In the rows, 128 means zero.
Each path below is one point turned by a fixed rotation once a step. After each direction that follows a path, write how fast that rotation turns it, in degrees a step (0 if it stays still).
Each turn is a multiple of 5 degrees from 10 to 175, or 0.
Each row of a path follows its step; steps can be skipped.
Rotation 1:
step 2: [116 121 137 127 125 130 109 132 120 108 135 118 138 127 138 128 121 132
 119 129 142 121 127 138 134 119 108 115 125 134 120 118 115 132 120 122
 122 114 130 124 141 126 125 133 113 128 116 133 124 124 145 146 130 139
 131 130 134 131 131 127 122 134 124 114 119 126 124 128 118 124 117 137
 120 127 129 116 129 119 136 126 125]
step 3: [132 131 138 130 125 133 118 118 132 119 129 127 124 124 127 139 116 121
 132 119 132 124 133 121 136 116 116 116 139 137 123 113 116 138 135 113
 140 128 132 130 126 118 133 132 132 130 137 115 115 123 143 114 128 131
 120 132 108 126 128 125 144 135 133 120 121 129 132 127 142 116 126 134
 136 135 107 123 139 124 134 126 135]
step 7: [144 136 123 134 145 138 113 135 119 120 127 139 134 145 130 141 131 133
 129 126 156 127 127 129 120 123 124 122 130 132 119 123 142 124 124 132
 146 123 116 126 131 131 120 123 119 140 118 132 126 125 127 142 132 126
 123 132 131 131 126 122 147 131 125 117 136 127 141 127 129 140 145 129
 118 130 125 119 131 117 136 128 123]
step 11: [131 132 134 124 128 127 122 117 127 117 129 119 130 110 128 141 129 126
 120 122 135 137 123 108 134 122 134 110 144 138 115 116 130 129 137 114
 121 134 112 129 127 127 130 122 121 132 132 110 121 120 127 137 128 134
 127 135 117 124 122 140 122 135 115 120 116 128 139 137 126 124 118 132
 126 133 120 144 131 118 134 118 118]
step 15: [133 133 122 132 127 135 133 122 120 129 127 128 115 123 127 131 144 126
 138 118 130 123 116 131 139 123 117 111 130 128 119 119 147 125 123 127
 141 131 110 125 130 117 127 122 121 139 132 128 136 135 135 123 124 133
 130 135 119 129 124 115 140 123 123 119 137 122 133 109 118 134 137 133
 116 132 123 106 128 115 139 143 133]
step 21: [141 134 133 132 135 118 139 115 132 118 135 132 123 121 128 130 136 129
 120 135 141 125 116 129 133 122 133 109 128 122 127 127 113 136 135 113
 122 137 116 133 107 112 125 132 112 125 133 125 133 126 125 132 120 141
 131 113 117 127 140 130 135 120 128 121 129 143 130 125 125 130 118 137
 138 125 129 125 126 119 146 116 119]
step 22: [132 139 134 126 121 129 109 127 132 113 142 129 138 117 139 119 142 134
 132 116 129 135 127 136 144 134 112 127 127 122 119 129 138 124 132 134
 133 135 131 128 123 123 130 128 121 135 122 124 139 137 121 110 124 136
 142 126 102 145 138 122 123 127 131 120 125 127 139 126 126 133 133 140
 133 136 132 114 129 124 126 125 120]
step 23: [141 141 128 132 130 131 133 121 118 125 129 133 116 122 131 120 153 135
 122 122 135 124 115 120 140 139 125 122 131 137 128 122 123 132 111 113
 129 113 104 140 127 124 131 139 124 119 129 125 131 127 138 120 124 131
 143 133 122 124 139 141 127 132 127 135 136 129 134 122 120 130 137 139
 119 135 113 120 135 117 128 127 126]
Speeds:
[127 127 130 128 128 128 132 129 126 127 125 128 126 126 128 127 127 129
 126 127 127 130 127 129 127 129 125 124 126 129 127 131 132 131 128 129
 131 123 128 127 128 125 130 129 130 128 135 129 129 128 129 126 130 130
 128 129 127 125 128 129 129 129 130 128 127 129 129 129 130 127 131 130
 128 128 126 132 127 129 127 128 129] : 145
[127 130 128 129 128 124 131 127 127 131 129 130 127 125 128 124 130 129
 128 129 131 129 130 130 127 130 130 129 130 125 128 129 127 127 132 128
 126 128 128 129 129 126 127 129 127 129 130 130 129 132 127 126 127 129
 133 129 127 128 127 128 128 126 127 132 130 128 131 128 124 127 127 130
 129 129 127 127 127 127 127 127 129] : 10
[129 127 127 127 127 129 128 130 129 128 129 130 130 126 130 126 127 129
 130 126 128 129 131 129 128 126 125 125 125 129 131 127 131 127 128 131
 128 125 126 131 131 129 129 128 126 128 126 128 128 126 128 133 128 130
 131 125 129 129 127 128 131 127 130 129 128 125 128 129 125 129 130 127
 124 128 128 124 127 129 125 129 129] : 140
[129 131 126 123 127 128 126 126 127 129 130 125 130 127 127 127 129 126
 125 131 127 127 128 131 126 129 126 129 127 127 130 128 128 127 124 127
 128 126 126 130 130 130 129 129 131 130 127 130 130 129 131 128 125 127
 129 129 128 125 126 129 128 128 133 126 128 128 127 126 128 128 125 129
 129 128 127 132 126 125 126 129 128] : 100
Rotation 2:
step 8: [123 131 125 137 120 121 124 125 136 126 133 136 139 137 139 115 120 125
 126 130 116 119 130 125 113 123 130 128 135 120 122 126 133 128 133 124
 128 122 121 118 121 125 145 121 142 125 126 126 123 123 132 107 129 134
 137 132 117 139 133 131 131 115 132 135 124 122 127 141 115 131 125 133
 121 135 127 142 146 129 121 118 118]
step 9: [127 130 130 134 132 142 121 134 136 117 114 136 116 132 129 129 131 125
 146 133 132 125 129 124 136 121 131 138 140 131 135 128 128 128 131 118
 135 137 120 132 131 119 130 111 136 132 134 131 121 131 150 122 131 130
 134 133 137 126 138 128 141 144 141 144 127 134 121 132 132 133 129 132
 127 128 141 119 135 130 118 121 116]
step 12: [134 122 136 120 126 137 119 128 133 126 122 131 142 130 129 127 132 145
 130 124 129 119 139 126 127 124 133 138 139 127 127 133 121 134 130 120
 138 126 122 132 123 117 145 120 126 130 129 124 130 118 139 120 115 131
 120 113 123 134 129 128 144 144 144 134 120 141 116 118 130 137 125 124
 131 139 132 132 132 117 124 119 131]
step 13: [139 133 140 135 129 138 123 134 125 128 133 140 134 130 131 128 121 123
 124 138 120 140 125 118 145 118 123 117 139 131 121 145 137 132 131 134
 117 136 119 132 129 142 139 119 127 137 127 131 141 119 127 129 126 112
 129 132 126 133 127 128 133 126 140 145 114 134 119 125 138 122 128 124
 124 123 128 122 131 133 129 139 126]
step 15: [141 128 130 121 122 136 125 135 139 130 115 123 133 126 138 119 125 134
 125 129 121 125 128 129 124 117 131 129 133 128 134 125 137 127 118 129
 131 125 121 133 113 120 125 118 138 131 124 134 124 116 121 111 120 123
 117 122 144 133 145 111 127 138 135 133 127 128 122 126 131 135 131 137
 129 143 124 148 135 127 110 130 129]
step 17: [126 129 135 124 134 135 108 122 128 114 120 133 140 127 137 122 135 118
 132 126 113 132 120 130 138 134 120 119 148 123 112 116 131 129 127 129
 133 123 126 120 127 126 118 133 130 138 136 125 125 130 128 125 124 118
 131 134 130 131 126 127 144 129 128 140 131 122 128 144 124 123 119 150
 129 134 139 119 134 134 133 133 130]
step 20: [127 124 140 125 122 145 124 123 133 128 133 139 130 126 128 134 137 113
 117 124 127 132 131 133 136 128 127 128 141 128 132 142 125 124 134 120
 139 125 134 125 112 134 127 119 141 135 132 117 120 122 136 120 123 110
 133 112 123 130 118 139 140 137 129 139 134 129 122 139 125 121 125 131
 128 127 142 126 135 138 135 135 139]
step 23: [123 132 134 131 122 128 133 127 134 128 118 134 135 125 137 121 133 136
 125 129 125 152 126 136 131 126 120 121 140 126 124 124 135 120 138 130
 135 136 127 132 109 138 132 135 133 137 124 124 114 118 132 129 127 121
 124 106 115 137 137 124 126 137 123 138 121 132 112 125 133 132 120 133
 134 126 131 122 131 127 126 141 140]
Speeds:
[130 126 124 132 127 125 130 127 130 129 129 128 129 131 126 128 129 127
 125 128 131 130 130 128 127 127 126 128 129 132 124 128 129 127 128 128
 129 131 125 130 128 130 131 130 129 131 129 127 129 131 127 127 129 127
 129 131 126 126 127 129 130 129 130 131 128 131 130 127 129 128 127 127
 126 129 130 131 130 126 129 128 127] : 65
Rotation 3:
step 1: [137 134 125 119 120 134 127 124 125 120 134 124 128 130 134 129 134 125
 113 134 126 126 133 105 129 127 125 106 129 129 124 114 136 128 140 124
 122 124 128 124 129 137 136 132 123 135 119 126 129 130 132 143 133 122
 113 141 131 120 129 125 118 133 139 138 129 144 133 119 117 118 124 120
 141 128 131 114 120 140 137 122 119]
step 4: [131 131 118 115 129 133 121 137 121 124 124 117 130 144 145 122 122 131
 130 125 139 120 131 105 136 127 118 109 127 139 127 132 131 136 145 142
 131 124 127 131 134 133 134 139 139 126 126 112 133 126 136 130 134 134
 133 128 126 130 130 131 132 131 127 130 112 127 129 123 117 129 130 122
 124 114 118 120 122 119 121 131 124]
step 7: [142 142 127 120 128 122 119 121 131 132 123 114 128 128 130 119 128 123
 125 132 136 129 133 123 141 126 127 117 134 130 139 127 125 131 138 138
 122 116 110 131 126 132 128 130 138 141 128 112 112 131 131 133 132 135
 118 130 121 106 127 131 119 123 134 133 130 143 121 133 132 135 127 131
 123 137 123 115 116 135 129 130 139]
step 8: [134 146 129 111 119 131 136 129 122 123 137 136 127 127 122 122 140 135
 128 141 133 118 134 122 122 130 124 116 124 129 139 136 129 144 137 132
 120 134 124 122 128 124 131 136 130 140 135 126 108 125 124 134 124 123
 135 132 133 121 122 133 129 132 122 141 116 119 138 120 127 129 125 131
 126 127 118 108 118 119 140 129 134]
step 11: [129 121 121 124 108 122 135 116 134 125 136 137 125 135 131 123 124 126
 122 124 131 122 136 121 124 137 130 118 125 133 129 122 119 121 147 142
 119 121 129 131 129 132 139 131 133 133 115 131 124 134 123 135 136 124
 132 143 121 119 128 128 124 139 130 136 122 128 124 118 130 152 136 143
 119 122 121 112 128 127 124 121 127]
step 12: [123 135 128 125 109 127 138 124 120 120 123 120 129 121 120 114 122 129
 122 139 125 121 121 121 131 126 107 113 120 137 127 127 128 127 136 143
 133 127 118 131 124 131 135 148 129 131 111 123 126 112 131 136 147 132
 126 137 130 116 120 137 128 129 130 123 128 126 140 131 133 131 133 133
 132 121 132 126 116 131 124 131 123]
step 21: [124 132 127 111 129 140 132 130 125 120 133 137 118 137 125 114 122 129
 128 124 135 118 116 111 122 128 135 121 136 120 135 140 139 136 136 133
 137 127 114 136 126 131 131 143 128 132 119 130 124 123 142 133 130 117
 132 131 115 124 131 130 120 133 132 138 118 118 125 120 133 141 124 124
 119 119 122 122 125 119 133 145 128]
step 25: [134 135 126 116 114 127 118 120 109 125 119 130 116 123 127 131 129 126
 117 134 138 112 125 131 133 130 119 122 127 123 126 140 121 148 137 140
 123 109 119 141 126 113 137 141 127 141 131 119 124 121 130 130 127 133
 130 130 122 123 129 134 133 130 131 133 126 125 138 134 122 131 133 121
 124 136 123 124 118 123 119 132 121]
Speeds:
[124 127 126 126 130 129 130 129 126 125 127 126 126 129 129 126 127 129
 125 127 127 130 126 129 128 126 133 129 127 126 128 128 126 129 131 127
 129 125 128 128 127 132 128 124 127 129 129 127 128 127 130 131 128 128
 129 128 128 129 131 124 127 124 130 127 128 130 129 125 127 126 125 126
 130 126 128 128 129 126 128 127 126] : 20
[126 129 127 126 128 127 130 128 126 126 127 128 130 129 124 131 128 129
 127 132 127 130 125 128 127 127 125 126 128 129 128 126 130 131 127 126
 125 126 127 127 130 128 127 129 128 128 131 128 130 129 131 125 128 130
 129 133 128 127 126 131 130 129 128 127 127 129 127 129 128 126 128 129
 131 128 124 131 129 124 130 131 126] : 170
[127 125 125 128 130 128 130 131 130 126 131 125 127 129 126 129 127 129
 129 127 128 130 132 125 129 128 127 128 130 127 124 130 125 128 129 128
 130 129 129 130 128 129 127 129 128 128 129 130 129 130 133 127 126 128
 128 129 127 131 128 128 128 128 128 130 130 122 130 130 130 128 128 129
 125 128 127 126 126 126 128 126 131] : 60
[125 131 128 129 128 126 129 127 128 130 131 127 127 129 125 129 129 128
 127 129 128 123 125 128 129 127 129 131 128 127 130 132 125 125 127 129
 126 125 125 126 129 126 128 130 127 129 126 128 128 128 130 131 129 131
 129 132 124 126 128 130 129 126 132 128 130 128 129 127 132 130 129 128
 125 129 128 126 131 130 126 128 128] : 80
